Rows are one point carried round by a steady rotation, each followed by how many ticks it has turned.
The counts run from 0 to 276.
[ -5 -18  33 -21   3 -17   4  28  36  29 -20  51  -9   4 -32  60  -8  13
   8 -10  42   3 -10  -6  17  -3 -32  18  17  49 -17 -16 -27  32 -19 -25
 -26 -15 -10 -11   3   0  14  -7] -> 18
[-25 -42  13   5 -15  17 -59  11  43 -15  -1  16  -3 -19 -20 -32 -52   2
 -18  27  11 -16  14   9  21   1  -3 -15   8  -7  32  49 -17 -47 -22  -5
  10  -8   7 -14  -5  25 -23 -37] -> 87
[-13  26  -3  -6   9  12 -15  -3  34  22 -24  45  13   7 -13  -7 -55  23
   6  50  47 -22  21  15   7  -3  19 -18  34  37   5  47  -9   3 -11   6
 -21  -9  -1 -33   9  28  -8 -13] -> 174
[-31  13 -15 -22   2   3  22  42  21  22 -12  35  24 -40   3 -20 -20 -17
 -27  11  20 -24  -7 -26  16 -13   4  29  25  19 -11  35  16   3 -14 -30
 -19 -40 -19   5 -48  34 -11 -31] -> 119
[-16 -54  13 -32  -2  -6   8  57  45  11  -6  20   1 -38 -39  23 -16 -36
 -31  13  18  -5  -3 -16 -13  11 -19  12  -1   4   1   4 -17 -21  -7   1
  -2 -30  12 -24 -19  49  -7 -24] -> 103
[-25   9   6  13  -8  11 -43   6  24  29 -10  33  45  -3   4   5 -37  47
 -32   9  -4   1  -5 -12  39  18   5  -4 -10  11   5  29   4  31  -4 -10
   7 -41 -56   4 -16   4 -39   8] -> 127
[-19 -51 -28 -32 -48 -21  29   5 -12   5   6  -5 -15  18  28  17  15  17
  -6 -11  -3  16  40  -5 -15  23  16 -26 -20   0   3  30 -26  13  -1  13
   0 -19 -53  34   9 -59 -28   7] -> 131
[-14 -11   6   3   1   7  28  -4 -24  19  -1  -9 -16  -5  49  26  10 -32
  13  -2 -23  13   1  15  12 -12 -51 -30 -24  -5  14  22  -8 -25  23 -24
 -18 -13 -60   3  20  41 -31 -53] -> 98
[-23 -24 -30 -52 -29   9  19  29  56  23  -9  51   2   7 -35   2 -16  -6
 -10  21  44 -29  21  -7  -2  28   5  -7  30   3  13  56   9   0 -14  15
  -9  -4  13  13  -8  -8  -9 -17] -> 260
[-34 -30   7 -12 -34  -5   5  36  32  -5   1  11  10   6  17  -6  11   9
 -38  -6  -9 -16  25  -6 -12  41  24  -5 -22 -25 -14  28  18  -8 -12   6
  32 -50 -24  10 -11 -52 -56  27] -> 252
[  2 -14 -29  12   9   4 -28  25  12  43  12  44  36  16  10  11 -25  -5
 -14  10  12  44 -17 -21 -12  26  29  33  -7  15   3 -16  17  21 -18  -2
  35  19 -57 -18  11  12 -37 -23] -> 109
[-23 -59  34  -5 -18  -3 -12   4   1 -35  19   0 -18  -2  37   9  -9  49
   6  -2 -14  22   8  14  15 -22  -2 -61 -28   4   9  11 -47 -17  13 -45
   8 -16 -34  11  18 -14 -51   0] -> 216
[-28 -33   6 -45  10 -26  12  11 -14   6  21  12 -31  -6 -16 -11   5 -17
   8  -3  -5 -16  34  24 -48 -35  20   2  14  20  -1  53  10 -15   3 -14
 -40 -14 -52  -2 -14  -2  -8 -38] -> 83
[  0 -22  29 -28  17 -17  49  36   4  -4  -5  13  16 -19 -24  18   3 -41
 -20  -4  47  -8  11  24 -33 -31  -1  -9  15  33 -26   4 -20 -27  13 -42
 -31 -24   4 -21  23  14 -30 -24] -> 65
[ 15  20 -20  -7  -4  -6   5   7  40  58 -21  58  14  60  26  36 -13  -6
  13  21  -3   3 -10 -16   2  40  -2 -10 -16  -8   5   5  28  20 -11  26
  24   3 -59   6  18 -13 -33   9] -> 267
[-13  13 -17 -21 -14   7  45  28  22  20  -4  54  23   0  38  28 -14  26
 -22  16  17  -4   9 -35   8  32  10 -47  -9   4 -17  24  13  28  17 -20
  17 -42 -20  12   8  14 -45  26] -> 8
[ -2 -44 -16  26  -2  -7 -53   7  -4  32   2   7  -7   5  12  23 -17 -15
  15  -2  -2  47 -22   7  15  -1 -17  47  -9   9  25 -21 -25   7 -25  -3
  12  31 -63 -17  18   5 -16 -54] -> 107
[ -7  -6  14   6  14  22 -45  33  47  46  -7  56   7  10   4  32 -37  -2
  -1  19   5   0 -17 -20  20  28 -23  16  -5   9  10 -11  21   3  -7  -8
  26   1 -16 -26  -1  52 -26 -17] -> 229
[  1 -18 -26   5   4  -6  -4  37  20  28   1  51  55   1   7   9 -36  -5
 -35   6  11  34 -14 -26 -13  23  43  13  -9  13  -9 -16  15  23  -3 -17
  44 -10 -44 -16  -3  20 -45   3] -> 110
[ -3  18  11 -19   6  -4  -5  -2  36  13 -25  49   2  15 -29   8 -54  30
   2  30  43 -10  14   7  17 -16  26 -34  31  44   3  32 -26  18  -8 -13
 -31 -17   2 -24   8  23  -1   3] -> 175
[-22  18  13  26  -5   9 -25  21  -4 -13 -12  -5  28 -14  49 -39 -14 -11
 -32  18 -17 -23   7  26   2  -4   6 -15 -18 -24 -22  22  30 -45   6 -19
  19 -42 -31 -19  -9  14 -64 -20] -> 79
[-21 -12  34 -22 -19 -29  42  11 -13 -27 -18 -17  -5  -6  14  -1   2  11
 -23  -8  23 -30  29  27 -10 -20   2 -34   9  27 -45  31 -33 -11   5 -24
 -32 -67 -12  -3   2 -28 -16   5] -> 168
[-27   9  -6  25  -4  29  21  21 -12  20   7  26  52 -45  34  -1   7 -18
 -29   4  32  -5  -6  -2   9   4 -21   0  15   1 -18   2  15   4  15 -57
  -1 -17 -19  -3  13  36 -64 -40] -> 238
[  5  36  11  19  11  18   3  -1  16  20 -36  26  12  27  51  17 -31  15
 -12  39  -1 -12   6  18  11  26 -14 -51 -32  -4 -18  -8   1 -21   8 -10
  19 -32 -13 -34  33  38 -46  10] -> 182
[-27  21  28  -1  16  -8  14   1 -23   7   3   2  13 -18  22  -8 -12  -9
 -14  -3  -7 -11  10  33  -5 -43   7 -23  -2  16 -23  48  15 -16  15 -49
 -36 -38 -58 -11 -12  28 -36 -31] -> 81
[ -7  17  -4  19  24 -18  17  -1 -42  -1  -1  11   4   6  79  -8   4  -6
  14  14  -6  19  -5  25 -14 -42   3 -10  -5  16 -27  -8   8  -8   6 -55
  -7  -6 -69  -5  15   0 -37 -35] -> 201
[-21 -30  -5 -17  -9  -5   4  43  -4  -2 -25  -6 -45   6  11   0   3 -38
 -14  28  13 -27  32  27 -48  28 -23   7  -1  -2 -11 -12 -12 -52  -6  39
   2  -3  21 -54  30  12 -18 -33] -> 188
[ -5  -4  21  45   8  -3 -21  18  -7 -36 -14   3  23  -7  64 -21 -20   4
 -14  19  12  11 -15  15   8 -30   2 -25 -12   3 -16 -27 -34 -34   1 -50
  20 -22  -4 -24  17   4 -61 -10] -> 199
[  4 -11  31  33 -29   5 -40  17  44  16 -47   9  10  13  13  34 -31  15
 -23  17  13  -8 -18  -2  55  39 -43   2 -23   2  11 -20 -44  -6 -25   8
  22 -32  -4 -15  14   6 -17   6] -> 143
[  6  25  -6  31   3  12 -19  -5  11  19 -35  10  -1  45  64   8 -32  15
  -1  42  -9 -11  -2   9   2  34  -5 -46 -22 -15  -6 -11  -5 -29   4  23
  37 -15  -6 -34  29  20 -39   7] -> 181
[-17 -39 -26 -45  -5 -26  42  36 -11   9  15  29  -9 -27  11   9  28 -31
  22 -11  35   3  -1 -10 -26 -21   1  23  28  27  -9  11  -6   9  -6 -33
 -26   8 -30  15 -12 -16  -5 -41] -> 241
[ -8 -12   6  13 -30 -16  27   3 -29  20 -26 -24 -18   8  27  26  40 -49
 -12  -6   6 -14  15  33  -9  20 -55   9  -5  -9  -7  -1 -24 -26   5  13
 -17   3 -35   5  38 -13 -27 -48] -> 273
[-36 -12  34  20 -48  23   6   6  -2 -14  -5 -20  21 -25  20  -4  11   8
 -36  -6  10 -35  10  12  32  14 -24 -26 -12 -14 -14  47 -12 -17  -6 -21
   2 -44 -23  17   6 -17 -60  -3] -> 254
[-31 -57 -11 -21 -34 -32 -37  29  22  -4  -8  -1 -52   3   5 -14  -2   4
   5  -3  -3   6   1   5  16  -3 -13  48  -1   5  21  13 -25  -1 -48  20
  -2   0 -37  11 -37 -44  18 -26] -> 123
[-37  -3 -41   1 -44  37  16   1   9  13 -26   1   8 -11  35 -15  -4   2
 -31  35  20 -39  23  -5  31  47 -30 -39   3 -23   7  43 -21 -15   9   7
   9 -29   0   2   3  19 -44 -24] -> 134
